rotation ticks, each row followed by its count of ticks:
The counts run from 0 to 453.
[ 17  33 -18  -6 -11   9   4   1   8  11   7   8 -19   3  12  31  -7  36
 -14  14 -14  -8 -35  -1 -28  23 -24  -9 -17 -14  -5 -13 -36] | 184
[ -6 -21  11  17 -32  10  -8  17 -27  -7 -16  -2   0  -1  -7   9  14 -20
  14  28   9 -10  13  -5  34 -26  22  -3  32   7  33 -13  50] | 388
[ -9   4  40   3  -8   9   5  -8 -45  21  -5  21 -15 -23   0  40 -47  -2
 -33  11  -1  11 -13  38  -2 -11   8  -6  28   5 -13  13 -18] | 0
[ -6  45 -23  30 -11  24  33  14  15   3 -14 -26  29  -4  11  32  19  30
 -24   6 -14   0 -19 -16 -25  16  14  14  18 -18  10   4  -8] | 216
[ 24  13  15 -19 -24  -1  16 -16  24 -13 -27  41 -14   6   3 -15  -5   9
   9 -36 -10 -13  -8 -11  37 -13 -33 -31 -10  -6 -12 -21   1] | 168
[  9  18 -32 -24   4  40   5   1  26  12 -22   5  29  -9   9  38   5 -24
  16  13 -10 -20   2   0  18 -13  -7 -24 -24  19  28   3  10] | 173
[-26  10 -17  20  24   4   9  16 -20  -5  32 -45   4  -8 -19   2  33  -9
 -15  27   0  -9  -5   3 -37   9   3  14   4  33 -23  21  -5] | 221
[  8 -14  16  26 -39 -30   2  -3 -26 -22  18   6 -44  18 -23 -30  -6  27
  12  17  11   7   1   3 -12  13  18  23   6 -16 -24 -16   4] | 384
[ 17  16  24  19 -15   1  -2  22 -20  -5  -4  37 -29  16  -2  18 -11  28
  -7  25   6  -5 -10  30 -12  13 -17   2 -19 -11 -16 -34 -41] | 416
[-15   1 -11  -2 -11  10   4   2 -27  10  29 -24 -40 -20  -8  36   5 -12
 -12  29 -25  29  10   5 -13  -4  28  20  18  22  -1  10  21] | 371
[ 17  -8  11  13 -12   7   7  -7 -53  14  -5  13 -25 -31  -4  20  22  31
 -32  -6  -7  14  -2  21  19 -12 -31  10  16 -12   6  -1 -30] | 75
[ 14  27   9  -2 -17  -6  10  28  39 -10 -44  17 -16  19  18 -20  23  26
  19  -7 -17  14  18 -37  27  -8   9  -3  -8  -4 -21 -35  12] | 400
[ -1  25  -7  11 -22  16  18  -1  45  10  -1   1   9  29  30  34 -16  42
  -3   2 -15  31  14  -2 -26  24  21 -10  -3 -15   0   9 -17] | 291
[ 11   2  11 -15 -18 -11 -15  17  50  12 -18 -30 -19  41  13  -1   3  29
 -27   2 -21  30 -13 -34   2   9  19 -28  -9  11 -19  15   1] | 293
[ -1   5  -5  25  31  21 -11  28  -5   9  15 -15  21  18  24  12  -3  -3
  28  61  21   8   1   3 -10  -9  -3   0 -24  39 -23 -12   1] | 147
[ -6 -27   2 -13  17  13  -3 -30 -14 -26  17  29  -7   7 -16 -29 -10 -23
  27   2  15 -16  22  23  21 -22 -38 -19 -11  35  -6   0   9] | 163
[-21  40 -27  23 -16  32  39 -14  -2  -4   9 -25  19 -13   3  32  13  29
 -15   7 -18   3   8  -1 -18  11   2  11  18  10   9  11   2] | 215
[-12   9  17  11  -1   3  -7  39  17  30 -21  31 -25   9  32  12  39   3
  -3   7 -13   9  15  -2  14 -17 -15 -14  11   7 -24 -34 -13] | 407
[ 26  -5  21   9  18  27  -8  17 -29  15 -18  18 -15  12  35  26   6  24
  -2  19   4  23  -8  13  35 -30 -22 -12   1  43   5  -9  10] | 413
[ 25  -1 -23  14  37 -11  -9  24 -10   4  26 -27  -1 -14   0 -18  36  25
  18  23   3  21  -5  15  -8  11 -17  19 -42  11 -18  12 -34] | 71
[-11  31  18 -11   9 -20  24  10   9  11   2  25 -28  -4  12  18 -27  25
  11   8   7  24 -21  17 -20  27  15  10   1 -19 -36   3 -42] | 259
[  2   6   0 -24 -20 -14   5  -2  13  -9  -6 -14 -30 -13 -13 -34  46  18
 -20 -11 -40  11  24 -12  23 -12 -14  -3 -21  16 -28  12  -5] | 62
[-15 -23   0 -14  11  24   3 -29  21   0  11 -13 -13  21  22  -4   0   7
  -8 -14 -11  24  36   0   8 -13   2 -29  12  47   5  31  27] | 288
[ 17   5 -14 -30  10  -5   0   6   6   8   6 -39 -40 -13   6  -7  17 -10
   2  -4 -29  36 -17 -33  22   3  24  10  10  23 -26  11  38] | 369
[-27 -11  -1  38 -32 -11   3  18  12 -12   1  22  -4  11 -11 -12   6  -3
  24   9  14 -14  37   0 -15   9  21  16   3 -54  -2 -32 -13] | 391
[ 32 -34  10 -23  20 -29 -43   9 -35  10  -2 -20 -15 -24 -33 -12   9 -33
  -3 -10   0  -6 -29   1  28  -2  -6   2  -1  -3  -7  21  -2] | 344
[-25  50 -12   1   8  15  42 -15  -3 -24 -20  -2  28 -24  -1  18 -19 -12
  27  31  -1  -8   8  17   2 -15  41  13 -12   9  -1  21   8] | 247
[  4  29  10 -18  21 -26   4  21  21   8 -11   6 -29  17  12   6 -25  20
  18  13   6  21 -47  -2 -13  28  23   9 -15  -6 -33  14 -24] | 260
[ 52  -7  -4 -12  15 -23 -27  26 -36  -3 -30 -19 -15  -5 -28 -27  18  -1
  15  12  -2  -7 -38   2  23   3  -1   1 -38  -5   7   4  -3] | 79
[ 20   9   6   5  11 -17  -5   9   5  10  12   9  -3 -33   1  -6   7  26
 -14 -12 -12  17   2  14 -20  12 -17  14 -14 -15 -42  11 -67] | 334
[ 31  15   6 -16 -19  14   2 -16  17 -10 -41  30  -8   4   2   3 -14  -2
  -2 -34 -25 -24   0   3  28  -7 -19 -40   5 -20  12 -36  11] | 432
[-20   8   0   1 -24  33  22 -32  26   7  12  11  -1  18  27  39 -17  38
 -14   7 -11  23  35  18 -21   1  17 -19  15   9   3  11 -11] | 290
[-12   3 -13 -11 -19 -16   3  -8  24  -7  12  -2 -20 -41 -24 -15   6 -26
  24 -25 -31  -4  27  -5 -13  27  24  16   4 -42 -21   5 -20] | 359
[ 14  12   7  -7 -15  -8   7  -9   7  -4 -32  20 -27 -35 -14  -4  11  -3
   3 -51 -40  -7   5  -9  30  -5  10   3  20 -34   0 -21   7] | 93
[ 29  28   1  -3 -22  19   4   1  25   2 -52  -5  47 -21   6  10  20  14
 -18 -10 -29   7  11 -12  29 -14  -2 -15 -10 -26  11  11 -28] | 324
[-13  -1  15  21 -32  11  -1  -2 -18  -5  -2  42   6   1  -9  20 -14  -3
  -2  25  21 -36   4  29  -1 -10 -24  -7 -12 -19  -4 -35 -29] | 158
[ 10 -26 -14   2   8  -8  -5 -26 -21 -26  46 -15 -14   3 -41 -33 -10   5
   4 -23  12 -21 -14  15 -23  24 -39 -11   4   9  -2   7   5] | 195
[ -3   1   9   8  19 -35  -9  33 -13 -21 -26 -16  23  12 -31 -42  11 -24
  22   8  33 -26 -31 -16  14   1  21   5   2 -20  -9  11   7] | 236
